One turning vector, and how many ticks it has turned:
The counts run from 0 to 662.
[  6  -2 -14  11   0  -1  13   7   0   9  13  -3 -18   6  20  -4  -5  15
  12   6  -4   2   4  -5 -12  -7  -7  -8  12  11   2   6   1  -5 -18  -2
  -8]
570
[ -1  -3   1   0  -2  -1  15  -5  -4  16  23   6 -13  23   6  -7  -3  13
   3   7  -4  10   5   1  -7  -2 -13   7   2   4   0  -6   2   2 -21   6
  -4]
171
[  4   1 -15  -2  -4  -6  16 -15   8  16  17   0 -11  18  -6  -3  -8  15
   1   1 -14  -7   3   1 -15   6   1   4  -5  -1   6  -2   6  -1 -16   5
   1]
590
[  5   6  -4   4   3   3  14  -2  -5  17  25   4 -14  20  11  -3  -5  13
  -1   5  -8   9   6   1  -6  -1  -7   1   4  11   0   2   0  -4 -19   1
  -6]
341
[  4  -1   0   1   1  16  20   3  -7  17  17   0 -15   9   7   1  -4  12
  -5  16  -4   6   5  -7  -7   6   6   5   8  11   0   5   0  -2 -17  -9
  -6]
290
[  0   6  -2  -2  -2  13  13   6   1  16  14   4 -20  13  12  -7 -15  13
  -4   3   0  -3   7 -10  -7  11  -3   3 -13   7   7   3  -3   5 -14  -4
 -10]
115
[  8  -4  -5   9   0   4  11   3  -5   8  16   1 -13  12  19  -5  -3  11
   8  15  -2   4  10  -4  -8  -7  -5  -2   9  12  -8   0   2  -2 -24  -3
  -9]
400
[ -5   5   0  -2  -4   9  11   9  -1  12  13   6 -20  11   9 -12 -16  15
   0   4   5  -8   4 -11  -8  12  -8   8 -10   6   3  -2  -4   6 -11   0
 -11]
601
[  6   3 -18   1   1   1  21   3  -2  14  10  -6  -9   1   5   0  -8  17
   0   3  -9  -7   3  -1 -19  11   8  -4  13   3   4  12   2 -10 -13  -9
  -4]
357
[  4   1  -3  -2   0   7  17  -8   2  21  20   2 -15  23   3  -1 -10  14
   4   7  -4   6   4  -1  -2  -2  -7   8  -5   8   1  -8   4   7 -17   4
  -2]
656
[ -5  -1 -19   1  -2  -9  12   5   2   6   5  -1 -12   6   8 -12 -16  16
   2   0  -5 -17   5  -1 -20  14  -7  -2  -6  -6   4   0   3   4 -17  -3
  -6]
101
[ -7  -3   4  -6  -6   8  15  13 -12  10   9   1  -5   5   4  -8 -12  18
   4  12  12  -7   4  -4 -20  16  -3   8   7   3   0  -2   4   4 -12  -6
 -12]
609
[  6  -1  -4   7   5   9  14  -1  -3  17  16  -9 -19   9   5   0 -15  23
  -3   0  -1   0   5   3   1   6  -4  -5   2  14  -3   5   4   4 -16  -2
 -11]
394
[  8  -3  -7  10  -3  -1  18  -5  -5   9  21  -2 -10   7   2  -5   0  18
  -2  10  -6  -2   9   3 -11   0   6  -6  18   9  -7   8   6  -8 -19   2
  -9]
620
[  2  -8  -9   2  -4   2  12   2   5   5   9  -3 -15   3   5 -13 -17  17
  -2   3   3 -17  11  -2 -13  14  -3  -7  -9   0  -2   0   7  11 -22   1
 -13]
218
[ -3 -16 -11   3  -1  -8  15   2   3  10   8  -7 -15   7   0  -5 -11  21
   3  -5  -6  -7   1   4 -18  12 -14  -6   4  -3   8   1   3   8 -16   2
  -7]
645
[ -1   3   3  -1  -3  10  22  -1 -10  14  17   5 -13  10   5  -5  -4  13
  -9  20  -2   4   7 -10  -5   1   4  11   8   9  -6  -3   1   0 -19  -4
  -5]
289
[  1   9 -11   6  -8 -12   8  -5  -7   5  17   6  -8  12   2 -10  -4  21
   8   9  -5 -15   6  -2 -19  -1  -3   7  12  10  -6  -3   4  -9  -9   4
  -8]
192
[  2 -13  -1   1  -7  14  15   8   5  12  12   0 -24   5   7  -4 -13  15
   9   2  10  -2   2 -10 -11   8  -3  -1  -3   8  10   1   1  10 -12   0
 -13]
57
[ -9 -12  -9  -2  -6  -9  17   0   3   9   6  -5 -11   5  -4  -7 -13  23
   6  -1   4 -10  -1   4 -15  10 -14   1   6  -5   3  -6   8   9 -15   7
  -7]
646
[  2 -11  -3   1  -4   1   7   7  -6   5   8  -5  -9   5   3 -10 -15  21
   4   4   9 -14   8   6 -16  15  -9  -6   1   4  -7  -2   7   9 -17   0
 -15]
388
[  7  -5 -14   4  -4  -2  18 -12  -3  13  13  -8 -11   5 -10   2  -2  22
   2  12 -13  -7   2   1 -14   1   6   3  16   9  -3  -1   8  -4 -11  -1
  -2]
303
[ -5 -10  -4  -2  -3   4  22  -1   5  12  13   3 -15  14  11  -6  -6   8
   1   9  -3   9   6  -6  -6  -3  -9   2   1  -3   3  -6   1   9 -30   4
  -4]
488
[ -3   0   6   2  -5   3  13  -3 -13  12  19  10 -13  15   3  -9  -1  16
  -5  18  -4   0   7  -6  -9   3  -4  15  10  10  -6  -6  -1   0 -14  -2
  -8]
288
[  9 -11  -4   1   0  15   9  -3  -2  16  14   1 -13  17   7  -2  -4   8
  -1  16  -9   2   9  -6 -11   7  -3   3  -8   9   2  -4   0   8 -20  -9
  -6]
62
[ -2   1   4  -2 -12  -1  16  -2  -1   8  23   8 -10  12  -1 -13  -7  18
   5   4  11  -7   7   1 -12   4  -3   6   6   5  -4  -5   8   2 -14  13
 -11]
280
[ -1   1 -13   2  -7  -6   6  -2   3  10  11   8 -16  15   7  -7  -3  13
  16  11  -9  -6   0 -11 -20  -5 -10  11   4   5   8 -10  -3  -1 -10   2
  -3]
258
[  4  -1  -1   1  -5   8  17  -3  -4  14  17  -2 -13  12   3   2  -7  19
  14  12   6   3   1  -3  -6  -7  -2   7  13  16  -4  -9   8   1 -11   5
  -8]
398
[ -1 -11  -8   6 -10   0  22   1   9   8  16   9 -21   5   9  -9  -1   7
  -2   5  -6   0   8 -13 -12  -1   1  -3   6  -1   9   5  -2   1 -25   2
  -7]
371
[  0   3  -5  -5 -12   6  19  -5   8  12  21   8 -13  15   3 -10  -9  10
   9   5   5  -4   7  -8 -12   0   3   6  -4   3   1  -7   7   3 -17  11
  -5]
597
[  1  -4  -2  -2  -5   3   8   0  -5   8   9  -6 -11   8  -2  -7 -18  25
   8   7   9 -16   6   4 -12  12  -6   4  -2  10  -9  -9  11  12 -11   1
 -11]
389
[  1  -2  -8  -4   5   2  12   5  -6  12  10   0  -3  17  15  -6 -10   9
  -3  11  -6  -2   9   4 -13  11  -9  -1  -5  -2  -5  -3   3   7 -30  -8
  -3]
496
[ -3 -10  -5   1  -9  12  17   6   8  11   7   2 -23   1   7  -6 -12  13
  10   3   5  -7   2 -18 -16   8   1   1  -2   5  14   1  -1   5  -9  -3
 -12]
373
